Each row is where one point has got to under a steady rotation. How many ticks took it there?
The counts run from 0 to 449.
[ 16  -2   5 -30  -1  34  -1 -29 -18  -3  -3   4  -7   3 -22  -8 -18 -27
 -27  22  -6   7  12 -12 -19  11   7 -41  -3  -3  33  12 -33 -15 -19 -27
  -4  18 -16 -20 -11 -20  24 -11  19  -4  10 -41   9   9 -14 -31  -7  -2
  49   0  -3 -28  22  27  20 -39 -22  15]
192
[-29 -23  36   1  22 -24   8  26  12   2  14 -17   6   4  16  -2  26   5
  -1 -19  -6  -9  19   1 -37  13  31 -24   1  -8 -33  21 -11   3  -3  -1
 -61  -9 -32  44 -13  10   6   8  13   3  -3 -12  10  -9  31   0  -9   6
 -36 -15 -32  21 -25   9  -9  23  45 -30]
352
[  3 -18 -18  18 -34   6 -33  -5  11  30   3  -2  26 -25 -27  11   1   1
  -2  29  -8  12  10  26  58 -13   0   2   5 -12  18 -35 -12 -17  -9   2
  10  20 -24   3   2   2   9 -35 -43  30 -11   1   9   8  -5  -4  -7  -5
 -19  13   9  -1  23  -9   0 -34 -35  25]
338
[ 17  -6   8  32 -17  37  14  -3  -2  15   4  31 -15   5  26   6 -12 -17
  16  22  41 -20  31  12  -9  41 -18 -15   1 -14   2 -13 -55 -40  -6  34
 -11 -11  -4   2 -17  17 -11 -22  40  21  29 -34  23 -20  25  19  -6 -11
 -12   9  -4  -6 -21 -14  12  23 -17   2]
219
[-18 -10  30 -36  23  -4 -25   1  32  -2  34 -44  12   2  -4 -31  -9   3
 -19  -1  -6   8 -33 -17  11  23  46 -26  18  -5 -28  11  10   3   5   3
 -58  12   9  18  12  -5   3 -10   4  14 -24  30  -6  -7  15  -6 -21   7
  10  -9 -32   4 -10   6  20  19  17 -30]
108
[-20  -9   4  -8  34  15 -47 -24   8  12  20 -12  27  -4   7 -26  13  28
 -16  12  11 -37   2 -23   8   5   0 -28 -45  11 -42   9   0 -11  12  10
 -15   3  34 -19  30 -12  36 -27   1 -27 -47   5  -5   9   0   0  13  -4
   7   6 -19  24 -11  10  13   1 -14 -10]
243
[ 26 -21  17  -2  20  12 -26   8  -4  -4   8  14   5 -23 -13  13  36  18
   5 -11  -3 -31  16 -32  31 -30 -13  -4   3  13 -19   1 -11  -4   5 -10
  -4 -23   5  26  10  14 -16 -47 -36   0  -4 -56 -12   8  31  -5  23   4
 -25  13 -36  26 -45 -12  11  11  31  -1]
299
[ 33 -16   3 -20  13   4 -47 -14  23 -17   1 -16   7  -5 -20 -19 -13 -13
  -1   1 -25   0 -22  -8  43 -21 -23  -7  14  -5   5 -26  -3 -14   4  -6
  13  -1  23  -2 -16  26  -2 -19 -46   9 -10  -9 -45   3 -13 -18 -16  30
  20  44  -6 -23  28 -31  21 -15 -15  13]
112
[  6 -25  25  10 -56  -6 -12   8  -1 -18   8   3  40  -1  11 -28  10  14
 -31   5  30   1  22   2  14   0  37   0  25  12 -12 -25  11 -31 -25  18
   8  23  -3   5   7 -15  33 -28  51   3 -10 -46   0   0 -16 -19 -11  -1
 -15  22  10  10  -3   3  -8  -7 -24  -3]
282
[ -2  30  12 -49  -5  17   9   6 -12  -9  13   6  19  12 -13  -5  13   0
 -20 -38  -1  24 -28 -42  47  24 -14  24  17   5  -4  12  22 -36   9   7
  33   9  46  11  -2   2  -8  -9  14 -10   0  -7  -1  10  23 -24  17   9
  20   8 -10 -15 -31   0  12   2 -15 -28]
361
[-11   4   4  13 -11  -6  -1  18  15  20  -9  -3 -35 -24  -4   2  16  -7
  14  10 -20  18 -35   4 -28 -36 -23 -12  28  23  32 -19  16  14   9 -11
  14 -21  19   6  16   7 -37  59 -15   8  18  18 -23 -25 -19 -26 -12   1
 -15  15  20  11  11 -10   5  25   5  14]
330
[-29 -11   4  12  18  -3  -2   0  15  51  20 -32  13  14  -6  -3   3  11
  -5   1  -4   4   4  -6  10  16  -6 -33 -21  17 -16  22 -52   1   7  16
 -64  -4   6   6 -11 -13  15  -3 -14  11  -5  25  30   3  34  19  12   1
 -23  -8 -13  -3 -35   8  -1 -15 -35 -17]
89
[ -1 -13  18  -1 -19 -29   3  15 -23 -19  -1   5  -2  20 -16 -26 -30   6
 -28 -33 -45  34 -12  -7  -4  -6  24 -22  34  20  21  16  11  -1 -22 -13
   8  21 -25  -6  24  21  21  42   7 -10  19 -23  -4 -13 -19 -40   0  17
 -10   9   6  -9  32  13   7 -17  -5   1]
230
[-31 -27   7   2  -3  16 -39  -8 -37   3  18   8  32 -48   5  -9  28  38
 -28 -24   3 -23   5 -33 -18   1   3 -23  -6  16 -33  -1   2   5 -10 -18
 -10   6   8   3   7   7   6 -12  -2  -5  -8 -49 -11  15  39   3 -12  11
 -14 -13 -35  21 -41  30   2 -16  -8   3]
18
[-39   6 -19  27 -16   6   2  11 -26  21   9  11 -18  -7   8 -27 -21  -3
 -28  -6  -8 -14 -22   6   9  27  -9 -18  17   3  21 -10 -28  21   2  20
  15  -1  51 -29  34  32  -8  15  16  -1   9   8 -14 -35 -10  11  26   1
  -3  20  24 -13  26 -14  14  11 -40  -3]
366
[-17 -37  17  10 -14 -18  21  23  -7   3  32 -26 -29 -14 -27 -24  20  -9
   9 -14 -29   2 -31  -6  10 -16  26 -18  21 -22  -7  16 -28  19   1  18
  -6 -19   1   9   1  43   6  20 -22  20  32  11 -15 -24  -2 -21  11  14
 -63  15  14  -2   9 -29  13  -6  17 -10]
50
[ -6  -2  16 -10 -21  37   1 -23 -37  -4  18 -14 -26 -11   2  -9  19  -2
 -27  17  -5   7 -11 -25 -46  11  16 -40  47  26  18   3  12  16 -17 -13
  29  -1   8   5  37   1  -7  21  23  -4  18 -36  -2   2  13 -33  -5 -22
  16  -9  -3  17   1  28  15  13  18   2]
327
[-11 -10 -28  -9  11   5  -6 -10 -19  13  14 -12  10  -1  -9 -31  17  20
 -28 -32 -13 -33  -8 -23  39   1 -36 -19 -30 -21 -12   4 -14  13   4   3
  15 -11  41 -15  -6   9   1  -4 -18 -29 -19 -26  -1  30 -21   5  18   8
  -5  23 -34 -18  33  26  12   6 -52 -16]
115
[ 38 -12  20 -22 -20  17 -23 -25  18  -9   3  -9  19 -13 -21  11  28  -1
  18  14   7  21  15 -16   2 -19   2  -9   9 -11 -19 -12  27 -24 -18  -2
  13  15 -35  40 -23   2  -4 -20 -21  21 -10 -38  -2  28  19 -37 -30  -5
  -7  -1 -20   9  -6  -2  16   5  32  22]
74
[ 18  28  17 -36  38  18 -19  14  22  27  -7   3  -1  -8 -35   6  22 -41
  -8  24 -13  23 -23   6 -19  16  26   5  27   3  16  12 -39  -1 -13  10
 -11   5  -1  38 -17 -20  -9 -21  12  22   8 -26  -6 -12  24 -18 -15 -19
  18   6   3 -36   3  14  -7   9  22   7]
10
[ -7   4 -40 -23   6  14  15 -14 -16   4  14   3  -6 -18   4  -6  23  19
 -29 -35   5 -35 -21 -34  32   9 -49 -26 -22 -12  -3  -4   2  -7  20  -3
  13 -20  32 -17 -13   7 -15  -3   1 -30  -6 -31  -1  23 -16  11  31   3
  10  13 -33 -10   1  12   3  11 -39 -26]
116
[ -6   7   5  -7 -26  -4   9  10 -16  33  22   2   1   3  29  -8   3   0
 -38  10 -12 -14 -24   4  15  49  -6 -25  74  34  11 -15 -21  11   0 -13
   4  -1  -9  21  43  -4 -34   4  24  10  36  -9   0 -11  29  22  -2 -14
 -10  -3 -31  -2  14   0 -22   6 -19 -12]
83
[-18   9 -44   3 -11  14   1 -11  -3  24  -1   9  33   9   6  -7   3  20
  -4 -18  14  13   8   7  39  10 -41  14 -45   2 -10  -7   5 -29  14  13
   8  33   2 -11 -16 -17  11  -4  -6 -16 -26   9  46  17  -8  10   4 -12
  19  -9  -6   0  22  21  14  -7 -79  -7]
341
[  8   9 -20   2  28  19  12   9 -11  26 -17  28 -34 -17 -33  11  19 -28
  17 -13 -14  24   2   3 -32 -26 -19  11 -37 -20  44   8  -7   8  14  -4
  29   4  11   2 -24   2 -18  35 -16 -11  -4 -27  -8   0 -25 -29   6   6
  28  11  32 -21  26  17  24  12 -16  26]
195
[  3 -13  23  11 -23 -20 -19  -3  17 -16   9 -25  23  24 -45   6 -12   1
  21 -22 -32  36   2 -18  11 -20   4   4  22 -23 -16   0  11 -19 -19  20
  18   7 -26  14 -22  41  15   9 -49  10   4   4 -30   4  12 -32 -14  15
 -30  24  -1 -20  13 -30  13 -32  23   9]
357
[-13  19  17 -15  30  -5  20   0 -16 -10   0  -8 -10  42   4 -10   5   5
 -26 -48 -30   3   1 -28 -54  25  -4 -39  -1  12 -11  40 -13  13   1 -19
 -12 -15   4  18  13   8  -7  35  11 -46   2 -24  -2  16  17  -8  17 -25
  16   8 -28  -3   3  38  20  15  22 -32]
44
[-16  26   5 -45  -2  15   4   4   8  11  -2   0  -8   9  30  -5 -36 -12
 -24   3  -3  20 -10   7  -7  59 -16 -10  28  13  29   0  10  -1   0 -26
 -47  18  -4   7  -4 -18 -51  11  32  20   0 -25   3  -3  21  12 -20 -11
  56 -13 -18  -6 -10  15  28  26  -1  -7]
290
[  9   8   1  -9  39  -4 -27 -18  15  23  -3 -11  27   6 -34   8  34  11
 -10 -11 -20  -4 -12 -18  -3 -18 -19 -27 -15  16 -17   2 -33 -10   0 -10
  12 -34  13   8 -23 -13  14 -16 -44 -27  -8   2  -1  46  -1   1   2  -7
 -12  20 -27 -34 -10  26 -19 -31 -27 -27]
396
[ 16 -26  -1 -15 -20   3 -16   8  29  18   1  -1  15 -46   5  18  15  -1
  10  32  17  11  -7   2  68 -12  -9   1  14  12  24 -37   2 -27  10 -20
 -20   7  -8   7 -16 -13 -25 -16  -8  41   4   0  16 -19  12   4 -15  18
 -15  -4 -15  11 -24 -41  -1 -16 -25   6]
336
[-30 -46 -10  24  15  -1   9  -1  12  20   7 -17  -8 -14  -6 -12  16 -12
  18  14 -12 -14  17  22 -44 -14  17 -34 -37 -40  -4  -3 -20  27  -7   2
 -44 -10 -25  25 -35  15   8  27  -5   4 -13  -7  -3   5 -19  -5 -16   6
 -22   2   4  -2  31  23  28  11   3  21]
69
[-27  -3   3 -24  43  -6 -13   4 -13 -19   7  -3  27  16  -8  25  21  14
 -15 -26 -27   0  23 -18   8  -1  -5 -21 -10  -9 -16  32  14   1   9 -36
 -22 -13 -35  23 -28  19  -1  -7 -49 -18  -9 -39  -9  32  22   7  22   9
   9  -4 -43  11  -4  19  15 -23  39 -21]
171
[-14  17 -14  -9   2  -6  15  13   6  39  -4  15 -13   2  17 -39  -7  13
  -1 -24   2  10  -3  16   7  29  -2  22 -28  29  -4  10  -6   7  15  26
 -36  29  31   9  19 -15 -16  19  23  -2 -23  15  15 -35  -6   9  -1 -17
  10   0  -7  16 -16  11  20  61 -31  -2]
161
[-45  12 -19  13 -33   1  15  -4 -14 -13  -9  12   4  12  11  27   4  32
  33 -28  -3  -6  19  -9  35 -17 -27   4 -15   6   3 -13  28 -21  23 -15
  40 -10  -9 -13   7  33  -4  19 -41 -38   6  19   6   6  -6  10  25  -2
 -12  15  13  25  -6 -20  16 -18 -15  -9]
304
[ -1 -19  10  36  16 -11   9  24  35  17   8 -17  14  -4   4   4  32  -5
  24  -8  47  32  -8  -1   1 -32 -17  11 -44  -1 -10  -7  14 -46  18  37
   1  -1  33   9 -31 -11  17   9  -3  -4  -5  19  16   3 -13 -28   4   9
 -34   1  37   9 -38  -6  -6  22 -13  -8]
278
[ 33 -28  30 -15 -32 -10   7  -7  21 -10  10 -15 -11  -5  -1 -19  10  -8
  16  26  15   2  11 -19  16  -3  50 -22  10  18  -6   7 -20 -12   5 -23
 -33   3 -35  25  24 -28  34   2  36  -5   3   8  41 -23 -15 -27  -5   5
 -14   1 -19  26  -9   0 -10 -14  -6 -10]
128
[-47  41  -4  -3  54   8  -7   6  -3  28 -23  17  16 -16  -1 -12  11  12
 -39  26  -9  -7   7  14  -3   0  16  -7 -22  29   6   6 -12   5   8 -23
   7   6  34  14  25 -32  18   0  12 -48 -19   3   4   2 -21   3  29 -19
  30   7  21  -3  10  38  -9  -2 -24  -9]
62
[-21 -10  -3 -15  36 -14 -17  11  19  -9 -20   1  21   9 -10  27  10   9
  15 -40 -17  -8  23  -9   3 -17 -21   3 -24   1 -21  15  27  -3  24 -37
 -26  -6 -29  16 -37  31 -16   5 -57 -18 -14  -7 -14  28  19  14   1  32
  17  16 -28  -2   0   2  20 -18  24  -7]
170
[-10  46 -17  19  59   0  14  29  10  47 -15   9   9  10   5  10  26 -20
 -33  10 -16 -15  21  22  19  22  -2  -4   0  -6  -6  -2 -46   1   0  23
  -9 -14   4  26  -9 -15 -25 -36   6  -7   1 -24   3  13  16  23  31 -31
 -17   5 -10 -15  -2  10 -23  32 -12 -16]
216
[-42  23   1 -28  37  -6  16  56  -5  12  -1   7   0 -25 -22   2  13 -15
 -29 -29 -15  20 -43   1  32   4  18  34  13  -4  17  15  18   3  22  -8
  -6  14  28  23 -14  20 -42 -10  -5   1   3 -15 -11 -14  15   3  28  22
  -1  -7  13 -15  -7  -4   7  10  26  -8]
234
[ -4  20  -6 -33   6  -6 -30   2  32  12   5 -15  47   3   9  31  25  11
 -12  14   7  27 -15   4  40  -7 -25   0  28  44  -7 -28  47 -31  26 -33
   2   5 -20  13   3 -22  -9  -6 -21 -17 -16  24  11  27  22   1 -13   4
   4 -16 -25  19 -13 -19 -21 -14   3 -14]
208
[  8 -16  35  10 -14  -7 -17   7   4  -3  11  -3  57 -12   8 -20  20  19
 -31  21  20   1  23  -8  19 -22  46  -3  12  10 -27 -17  16 -32 -18  18
   6  11   3  29   3 -19  30 -38  37   0 -31 -43  -1  -1  -9 -22  -1 -14
 -28   3   2  14 -26   0 -16   6   7   9]
281
